0: [150 128  86 192 148 134 154 119  73 162  94]
1: [125 104  87 158 123 163 127 161 109 160  77]
2: [120  94 174 134  99 225 173 133 101  93 104]
3: [163  99 143 193 116  90 105  74  96 153 122]
4: [ 94 177  91 155 166 107 144 147 115 150 113]
5: [148 123 128 138 120 101 143  31 135  64 166]
6: [ 86 121 161 169  93 159 140  27  78  82 119]
7: [177 155  98 170 133 162 154 151 100 155 136]
8: [103 141 136  99  99 138 141 152 139 122 154]
9: [114  83 150  99  76 143  76  85 157  97 119]
10: [169  85 168 106 164  55  90 138 136 128 119]
11: [ 86  85 141 103  94 143 100 114 187 108 146]
12: [124 153 129  96 138 139 171 107 149 101 138]
13: [122 134  87 157 147  83 103 151 132 126 118]
14: [160 105 116 161 115 148 195  60 134  89 137]
15: [103  47 144  72 120 105  87  95 213  93 123]
16: [175 198 110 141 158 153 157 213  88 175 146]
17: [102  96 122 146 173 110 149  64 128 130  90]
18: [116 130 157 157  90 217 143 128  61 114 100]
19: [ 50  85 170  69 104 213 146 164 120 131 123]
20: [ 88 121 144 145 123 128 106  94 101 132 116]
21: [185 105 170 146  88 127 189  31 107  45 171]
22: [100  94  83 164 145 121  91 132 125 156 118]
23: [143  78 137 101 119 117  87 166 150 146 132]
24: [158  71 155 118 107 141  56 179 113 147 167]
25: [179 131 167 144  82 135 203  33 105  28 171]
26: [182 127 180 134  84 133 201  44 102  38 171]
27: [180 227 138 166  98 198 205 153  98 163 121]
28: [145 104 160  99 151 122 103 162 129 132 134]
29: [172  91  97 140 129 102 131  96 173 104 155]
30: [ 99 138  92 142 163 101 104 123 115 165 112]
31: [167 142 137 150 141 112 140 122 112 126 132]
32: [172 170 117 167 151 148 183 117  79 119 153]
33: [146  78 148  84 129  59  78 156 160 105 141]
34: [114  56 139  85 115  67 110  97 186  87 143]
35: [ 84 110 134 143 123 125 105  86 107 130 115]
36: [102  49 137 115 136 153  81  94 150 128  89]
37: [ 43 173 108 157  96 144 129  55 100 102 122]
38: [101  93  67 169 137 111  94 120 127 141 125]
39: [177 124 103 178 179 114 153 138  95 161  82]
40: [127 127 135 113 154 130 117 179 115 177  96]
41: [ 93 202 131 131  93 122 145 117  98  87 145]
42: [107 129 111 112 122 109  86 134 119 123 138]
43: [112  48 144  89 114 108  99  83 201  89 124]
44: [179 169 114 158 133 133 168 137 105 130 114]
45: [ 85 198 119  63 162 147 118 204 157 147 154]
46: [162 107  96 150 128 161 140 139 139 144 103]
47: [ 95  51 114 129 155 102 105  77 177 134  85]
48: [ 45 105 140 113 116 195 141  91 126  85 120]
49: [106  94 146  74 103 129 112 130 200 123 135]
50: [118 174 113 133 139 167 192 141 100 181  77]
51: [ 98  36 141  78 116 102  94  77 208  91 122]
52: [155 142  85 182 172 126  75 196 116 200 101]
53: [142 130 136 136  46 227 144 135 152  82 132]
54: [161 107 138 127 122 112 118 137 137 125 139]
55: [131 110 157 137 147 141 145 125  96 158 104]
56: [131 169 127 110 113 149 134 138 179  90 172]
57: [ 96  46 121 112 117  86  65 131 141 150  84]
58: [113 133 158  97 132 128 112 144 119 129 142]
59: [144  74 120 155 171 107 116  59 126 147 123]
60: [100 158  89 185 127 179 140 133  82 162  96]
61: [ 97 123 135 149 128 130 108 108  97 143 117]
62: [118  86 173 138 110 217 175 129 105  86  97]
63: [159 147 157 134 118 104 132 111 133 105 166]
64: [ 87  90 150 100  86 145 108 112 184  97 149]
65: [145 100 162 106 151 124 107 164 129 128 133]
66: [147 150 153 103 135 148 124 207 133 146 129]
67: [116 194 104 124 176  54 129 154 121 157 122]
68: [148  89 142 132 158 102  50 188  72 202 137]
69: [119 106 182  90  71 166 143 129 138  60 192]
70: [119 119 118 128 117  94 147  43 144  94 114]
71: [108  95 122 117 132 153 148  63 156 117 103]
72: [172 130  96 184 131 138 184  48 153 122 106]
73: [107  27 140  79 121  90  82  78 216  98 115]
74: [ 94 187  93 155 163 113 145 159 110 151 114]
75: [142 108 113 118 117 135 137 129 161 119 126]
76: [ 84  73 108 146 150 122  88 116 101 210  60]
77: [135 137 142 116 156 120 117 174 110 190  91]
78: [141 155 106 164 151 191 178 159  67 160 136]
79: [ 85 184 124 111 100 110 165  78 160  56 127]
80: [159 254 139 133  89 179 191 134 133  79 194]
81: [ 84 175 128  88 173  64 111 167 169 147  99]
82: [157  98 134 158 153  75  81 113 108 173 101]
83: [137 109  94 161 116 159 131 171 106 160 100]
84: [ 93 156 136 137 135 141  59 148 121 165 129]
85: [167  83  99 118 182 118 134 173 140 154 112]

[154  40 124 175 135 108 101  47 118 119 109] 59 3 17
[166 111  73 189 191 114 108 190 103 237  99] 52 39 77
[110  95 158  84  76 144  74 115 159  93 130] 9 64 11
[123 142 137 102 108 176 101 213  87 166 126] 66 40 77
[163 160  88 183 147 119 106 133 120 180 143] 7 30 52
[139 116 149 129 118 169 153 143  73 134 126] 55 18 78
[159  53 108 120 122 138 140 117 154 132 133] 75 29 54
[118 206 111 180 104 140 147 102  99 112 130] 41 44 32
[122 106 136  90 119  64  69  82 177 108 160] 34 33 43
[153 144 147 107 144 143 118 214 139 153 126] 66 40 28
[114 110  99 191 159 125 161 107  73 135  65] 0 39 17
[161 149  93 187 173 125  81 191 109 206 100] 52 77 40
[146 144 103 171 157 183 180 156  57 164 127] 78 7 0
[154 117 116 137 167  85 108 129 110 173 110] 82 30 77
[ 51 181 109 153  99 138 124  77 105 101 132] 37 41 20
[178 160  88 180 122 175 154 182 103 174  97] 7 83 78
[ 76 145 106 103 122 153 125 150 166 129 169] 8 56 58
[212 117 112 175 172  93 128 158  81 176 131] 39 31 82
[ 45 102  97 125 136 157  82 146 128 143 106] 22 84 42
[110 195 102 131 126 150 176 123 114 139 103] 50 74 4
[161  63 183  59 141  78 106 134 155  92 146] 33 10 34
[127 187 115 105 101 111 143 119 166  68 177] 56 79 12
[137 249 141 119  91 184 195 140 143  78 186] 80 56 41
[151  98 145 190 112 108 110  66  93 141 121] 3 59 61
[110 205 109 176 107 128 143  86  99 108 126] 41 37 44
[ 94  50 138 112 130 160  93  93 159 126  81] 36 47 71
[ 83 172 116  99 113 124 131 145 169 112 105] 8 12 56
[183 146 148 124 102 109 150 105 125 103 158] 63 31 54
[102 140 110 107 112 116  96 129 119 106 155] 42 58 8
[138 111 169 106 108 159 123 109 124 160 103] 55 58 61
[136  94 127  89 130 104  98 178 166 140 129] 23 28 65
[106  62 129 123 131 159  87  93 152 130  89] 36 47 71
[113 139 123 100 112 113  87 140 118 108 160] 42 58 8
[151 224 139 122 136 140 210 133 134  64 167] 80 12 56
[114 151 157  98 129 124 150 101 135  78 122] 12 79 58
[157  61 115 121 116 146 151 125 151 127 132] 75 46 54
[180 155 164  24 102  87 146 138 251  42 240] 56 69 49
[104 117 134 123 134 136 124 189  98 135  98] 40 77 83
[187 111 175 158 139 143 136 124  93 165 116] 55 31 54
[113  57 146 130  95 130 120 110 155 166  81] 36 57 47
[143 230 140 115 144 135 213 143 128  70 163] 80 12 41
[167 204 113 141 201  83 124 195 147 192 151] 67 16 74
[121 220 109 195  93 143 153  95  86 114 127] 41 32 44
[162 115 130 121 133 108 166  99 192  81 147] 29 75 12
[110 102 100 186 156 122 163  89  70 135  59] 0 17 39
[151  70 115 157 161 112 105  70 131 150 125] 59 82 3
[159 107  98 128 197  98 117 165 116 179 122] 85 40 77
[ 78  95 169 160  79 170 131  32  85  84 120] 6 48 35
[109 176 149 103  68  96 154  79 184  54 163] 79 56 12
[115 160 121  94 125 141 152 153 168  67 180] 56 8 12
[119 175 155 117 120 124 200 118 132  73 142] 12 79 41
[108 212 104 187 107 130 144  96  87 112 128] 41 37 60
[103  72 172  85  68 143  79  86 165  84 123] 9 64 11
[134 172 121 171 123 152 171  84  96 102 148] 32 44 41
[119 112 139 100 128 106 133 105 150 112 103] 75 71 54
[106 137 116 116  98 120  99 118 109 105 150] 42 58 8
[100  78 168  89  77 140  67  99 159  94 117] 9 64 11
[119 151 132 145 164 186 182 132  82 134 144] 78 32 55
[171  96 150 153 197  60  92 123  76 211  76] 82 39 68
[103 140 108 104 110 114  99 119 125 103 152] 42 8 58
[136 135 145  98 134 155 125 190 155 139 121] 66 28 65
[159 178 120 155 130 127 180 119 122 129 138] 44 32 31
[152 101 157 139 195  58  98 112  86 174  89] 82 10 59
[140  98 110  95 132 106  80 189 157 131 162] 23 28 33
[ 99 160 164  76  86 136 133 155 125 102 143] 8 58 41
[113 126 104 138 104 180 146 177 104 150 127] 83 1 46
[145 138 141 127 100 159 136 167 134 118 161] 8 54 56
[ 98 144 105 104 113 115 102 118 120 110 142] 42 58 8
[105 139 138  89 121 117 150 112 154 105 110] 12 75 8
[ 99 146 104 112 114 116 104 127 118 112 157] 42 8 58
[ 78  97 129 145 168 137 130  92 119 162  60] 17 76 35
[162  99  60 194 203 106 102 190 109 247  86] 52 39 85
[122 108 160 137 149 136 141 127  88 155 104] 55 61 20
[145 130 121 175 152 138 156  71  80 163 110] 0 55 31
[145  88 102 134 161  61  82 133 129 174 130] 82 13 30
[149  66 110 154 163 108 113  63 130 140 116] 59 17 47
[108  60 133 130 134 153  86  99 144 141  72] 36 47 57
[153  95  96 141 142 142 138 132 143 148  88] 46 75 1
[101 138 113 146 197  92 116 105 131 171  98] 30 4 17
[135  95  95 164 139 109 121 113 103 111 147] 38 22 31
[150 112 150 118 106 130 126 149 121 117 146] 54 58 65
[148  71 109 162 164 112 111  67 131 154 121] 59 17 3
[111  70 125 138 122 162 183  80 132  97  72] 71 17 14
[163  81 103 112 184 114 131 157 134 145 118] 85 65 28
[146 132 150  92 150 140 116 208 153 146 126] 66 28 65
[142  71 129  99 121 117  87 168 159 146 136] 23 28 65
[144 131 114 166 148 134 143  80  78 171 116] 0 55 61
[131 212 110 104 103 105 141 118 165  73 178] 56 79 41
[144 173 156 113 140 180 182 110 148 103 146] 12 56 8
[178 219 145 144  90 203 189 152 114 153 131] 27 7 44
[154  30 119 175 128 125 101  42 116 124 113] 59 3 36
[101  54 136 115 132 162  83 103 149 142  81] 36 47 57
[155 100 103 106 133  92  77 192 153 145 159] 23 33 28
[195  88 174  89 167  77  53 200 116 195 167] 68 24 10
[111 110 127 138 126 106 138  99 141  90 103] 70 75 71
[169 255 140 124  91 176 206 152 135  76 199] 80 27 56
[118 102 129 131 109 103 141  91 148  76 113] 70 75 71
[105  56 138 134 113 162  88 120 110 196  83] 76 36 57
[186 219 148 162  97 186 184 153  97 167 128] 27 7 44
[153  69 137 145 130 119 105  76 147 134  93] 59 36 47
[131 192 113 116 146  72 136 132 144 114 143] 67 63 13
[179  92 103 163 127 153 147 124 132 156  80] 46 1 83
[130 163 105 155 141 193 198 152  74 140 141] 78 32 7
[127 104 158 138 153 148 141 128  95 159 103] 55 61 40
[141 155 108 154 147 187 185 165  76 153 140] 78 7 32
[112 140 145  89  99 114 127 159 141 114 163] 8 58 42
[186 100 174 156 145 131 131 114  95 167 106] 55 31 3
[ 56 174 106 148 101 129 123  71 116  97 134] 37 41 35
[118 124 198  50  82 120 100 153 186 103 134] 49 64 11
[ 98 137 165  97 102 113  98 124 112 156 124] 58 42 20
[ 49 173 114 149  95 136 127  65 107  93 136] 37 41 20
[135  69 149 106 149  69 120 103 146 128 118] 10 34 54
[160  89 131 164 160  63 122  88  89 183  75] 82 3 59
[149  99 100 160 172 116 143 134 106 151  77] 39 0 46
[155  81 113 112 171 123 127 149 134 145 110] 85 65 28
[106 181 115 131 167  69 127 148 111 146 122] 67 4 74
[157 255 143 129  81 184 195 143 138  82 201] 80 56 27
[161 181 114 164 132 119 183 112 121 125 130] 44 32 31
[147  73 138 118 136 111 137 119 120 115 116] 54 75 65
[ 53 183 109 141  90 133 128  69 120  91 139] 37 41 79
[124 216 122  91  85 114 139 120 175  66 185] 56 79 41
[138 152 127 143 122 146 145 133 118 115 149] 31 63 44
[163 123 144  78 153 128 117 243 115 147 165] 66 28 65
[152  80 116 137 165  87  90 113 129 188  81] 82 59 76
[ 47 186 108 143  94 134 125  74 101  88 142] 37 41 79
[126 201 115  97 105 106 140 122 172  72 177] 56 79 12
[146 181  82 163  99 188 147 139 107 104 150] 7 44 32
[122  91 150 102  88 129  79  92 162  93 123] 9 64 11
[115 186 109 129 183  45 123 146 118 139 122] 67 4 74
[119 150 137 134 106 143 156 136 123 132 131] 8 58 12
[142 139 131 141 153  62 135  75 159 153  62] 17 70 82
[159  84  96 149 124 146 145 118 142 136  93] 46 75 1
[ 71  53 118 131 133 115 109  69 163 127  76] 47 36 71
[154  79 148 135 153  95  44 201  65 204 141] 68 24 82
[156  57 121 113 118 132 148 112 154 127 131] 75 54 29
[152  73 109 104 181 110 114 167 133 149 114] 85 28 65
[152 252 138 119  91 175 197 149 140  83 193] 80 56 41
[187 147 112 165 161 114  86 201 115 217  87] 52 77 40
[125 138 132 104 135 113 138 144 119 134 135] 58 8 54
[131 111 109 123  97 101 123  77 179  95 104] 70 75 29
[118 195 109  99 109 100 138 126 159  77 169] 56 79 41
[151 106 127 125 113 107  92 151 127 113 144] 54 42 23
[144 135 152 103 143 141 117 201 145 147 119] 66 40 28
[105  50 135 130 138 152  83 106 135 145  66] 36 57 47
[145  76 103 158 172 105 115  67 127 147 119] 59 17 82
[131 145 138 122 124 135 172 124 126 115 125] 12 31 75
[ 61 123 114 109 104 169 146 108 150 111 126] 48 8 71
[104 141 147  83  99 119 114 165 141 117 173] 8 58 42
[160 102  89 136 201  82 110 166 117 182 119] 85 82 30
[176 188 180 153 127  96 162  98  82  85 185] 63 32 31
[132  80 129 142 135 126  87 143 150 162 112] 23 22 54
[ 83 117 133  72 107 149 132 142 186 110 114] 49 11 64
[163 100  96 144 131 143 148 134 141 145  96] 46 75 83
[122 162 130 119 133 143 168 138 152  74 133] 12 56 8
[165 176 120 175 154 150 175 138  95 112 151] 32 44 7
[123 229 120 144 107  81 141 102 107 117 144] 41 63 67
[165 166 140 114 109 120 140 154 109 110 174] 63 31 8
[148  75 145 134 162  96  46 186  72 203 132] 68 82 24
[107  70 168  90  72 132  60  87 161  95 115] 9 64 11
